Read these off the matrix that follows.
1) Which number is the entry just left of 709?
2) Which number is the entry just left of 135?
3) Which number is the entry just right of -759?
array([[ 265,  242, -610,  151,    8,  257,  135,  249,  -35, -321,    0,
         249],
       [ 393, -759, -518,  168,  709,  172, -111, -675, -314, -282,  193,
         585]])
1) 168
2) 257
3) -518

Questions about the matrix below.
1) What is the 1st entry in reading order?
2) What is the fourth entry in reading order?
3) What is the second smallest entry?
4) What is the entry just left of 0.21?
5) What is the minimum?
6) What is the entry just left of 2.42?
7) What is the entry just left of -0.44?
8) What is the largest entry?
array([[ 3.59,  2.79,  1.96,  3.13,  1.76,  1.97,  1.28,  2.15,  2.70,
         0.66,  0.94, -0.18,  0.70,  0.63],
       [ 2.55,  2.63,  1.41,  3.47,  1.68,  1.40,  3.10,  1.55,  1.88,
         2.42,  3.39,  2.27, -0.44,  0.62],
       [ 2.73,  2.47,  1.87,  3.65,  4.64,  2.17,  1.70,  1.42,  3.59,
         1.73,  2.52, -0.05,  0.21,  1.19]])
1) 3.59
2) 3.13
3) -0.18
4) -0.05
5) -0.44
6) 1.88
7) 2.27
8) 4.64

Read these off the matrix that follows. Indices start at 1.
1) Give the entry at row 1, column 1.
2) Give the bottom-right entry.
3) Give the entry in row 2 and column 1.
4) Give the entry just left of the smallest entry.
5) Give the entry just left of -137.06.
6) Give the entry in row 1 and column 2.
7) Give the top entry of the column that holds the largest entry.
8) Give the entry directly above -44.17.
  69.89    54.43   -80.19  -115.57    44.88  -167.33   124.15   -40.59
  30.99   -86.11    70.56   -44.17    35.66  -137.06  -104.18   161.25
1) 69.89
2) 161.25
3) 30.99
4) 44.88
5) 35.66
6) 54.43
7) -40.59
8) -115.57

[-528, -76, -575, -433, -264, 115, -303, -465, 125, 566, -488]
Find the last entry.
A: -488
Find the entry just right of 125.
A: 566
Find the second largest entry.
A: 125
The first entry from the left -> -528
The entry just right of -303: -465
The third entry from the left: -575

Questions about the array below.
1) Which number is the entry directly above 167?
2) Which number is the 1st entry, reading row by row?
3) Which number is the bottom entry of the column that holds the largest entry?
4) Which number is the last entry of the smallest entry's row?
5) Which number is the 2nd largest entry?
6) Which number is the entry just right of 179?
7) Which number is the bottom-right entry?
8) Which number is the entry directly above the centre entry?
[[147 136 177 154 173 179 187 191 169]
 [198 173 190 207  82 153 175 191 174]
 [170 158 122 156 192 108 200 161 159]
 [131 133 225 220 172 175 112 235 145]
 [167 146 169 210 190 188 161 192 208]
 [172 193 205 132 118 165 206 215  53]
 [168 185 220 162 212 220 142 141 135]]
1) 131
2) 147
3) 141
4) 53
5) 225
6) 187
7) 135
8) 192

Questions about the table below. Counting starts at 1.
1) Report the entry at row 3, column 3.
2) Report the entry just right of -3.12.
3) Report the entry just left of 0.63.
4) Report the entry at row 1, column 1.
5) Report the entry at row 3, column 1.
6) Report the minimum.
7) Report the entry just left of the largest entry.
8) Report the entry directly above the smallest entry.
0.71,-0.75,3.13,-0.85,0.34,0.23,-0.05,-1.37,-0.17,-0.05,-0.04,-0.30,-1.33,1.40
0.03,0.65,-2.23,-0.53,-0.16,-1.11,2.91,-1.45,0.10,1.16,2.19,0.81,-0.29,-0.76
0.24,-0.44,4.19,-1.19,-1.06,0.12,0.56,-0.36,0.38,0.54,-0.94,1.37,-1.98,1.24
-1.06,-1.19,1.40,-1.23,-0.45,2.21,0.61,1.97,-0.57,0.41,-0.40,-0.30,-3.12,0.83
1.12,1.25,-2.04,1.98,0.96,-1.18,-1.99,-1.39,0.79,-1.09,0.28,0.48,3.07,-1.13
0.62,-0.88,4.22,-1.05,-0.18,0.11,0.14,-1.10,0.05,0.27,-0.70,0.07,-1.77,1.88
0.64,0.47,-0.43,0.63,0.77,-0.21,-1.12,-0.93,0.62,-0.65,0.28,0.53,0.46,0.06
-0.25,1.55,-3.55,2.32,-1.03,-1.56,-0.26,-1.81,1.11,-0.28,0.24,0.85,2.45,-0.75
-1.41,-0.68,2.42,-0.32,-1.51,1.44,-0.34,1.07,0.41,0.23,-1.81,0.27,-2.38,1.87
0.19,0.49,-1.96,-0.81,0.16,-0.98,2.91,-1.36,-0.04,1.12,2.32,0.65,-0.42,-0.77
0.09,-0.59,3.54,-1.24,-1.06,-0.38,1.42,-1.95,0.35,0.80,-0.38,0.26,-1.79,1.96
0.95,-0.17,1.59,1.05,-0.16,-0.44,-1.48,-1.15,0.13,-0.82,-0.85,0.15,0.38,0.72
1.01,-0.62,1.82,-0.52,0.67,0.68,-0.46,0.60,-0.58,-0.37,0.13,0.46,-1.16,-0.18
0.19,0.88,-2.91,2.32,-0.63,-0.42,-1.19,0.39,0.12,-0.83,-0.12,0.90,1.79,-1.63
-1.36,1.27,-4.50,2.23,-1.53,-0.46,0.22,0.42,0.76,0.12,0.03,1.07,0.94,-0.89
0.58,1.29,-2.89,0.74,0.14,-1.86,1.46,-1.82,0.50,0.50,1.78,1.10,1.55,-1.24
1) 4.19
2) 0.83
3) -0.43
4) 0.71
5) 0.24
6) -4.50
7) -0.88
8) -2.91

A =
-0.110   0.143   0.154   0.151   0.134  -0.026   0.073   0.162  -0.011  -0.117  -0.001
-0.036  -0.036   0.058   0.145  -0.022   0.013   0.088   0.044   0.053  -0.127   0.109
Rows and columns are numbered from 1.
The entry in row 1 and column 1 is -0.110
The entry at row 1, column 2 -> 0.143
Give the entry directly below 0.154.
A: 0.058
Give the entry in row 1 and column 3.
A: 0.154
Give the entry just right of 0.134.
A: -0.026
The entry at row 2, column 1 is -0.036
The entry just right of -0.026 is 0.073
The entry directly above the smallest entry is -0.117
The smallest entry is -0.127
Give the entry just left of 0.013.
A: -0.022
Give the entry in row 2 and column 2.
A: -0.036
The entry in the bottom-right corner -> 0.109
The entry just right of -0.117: -0.001
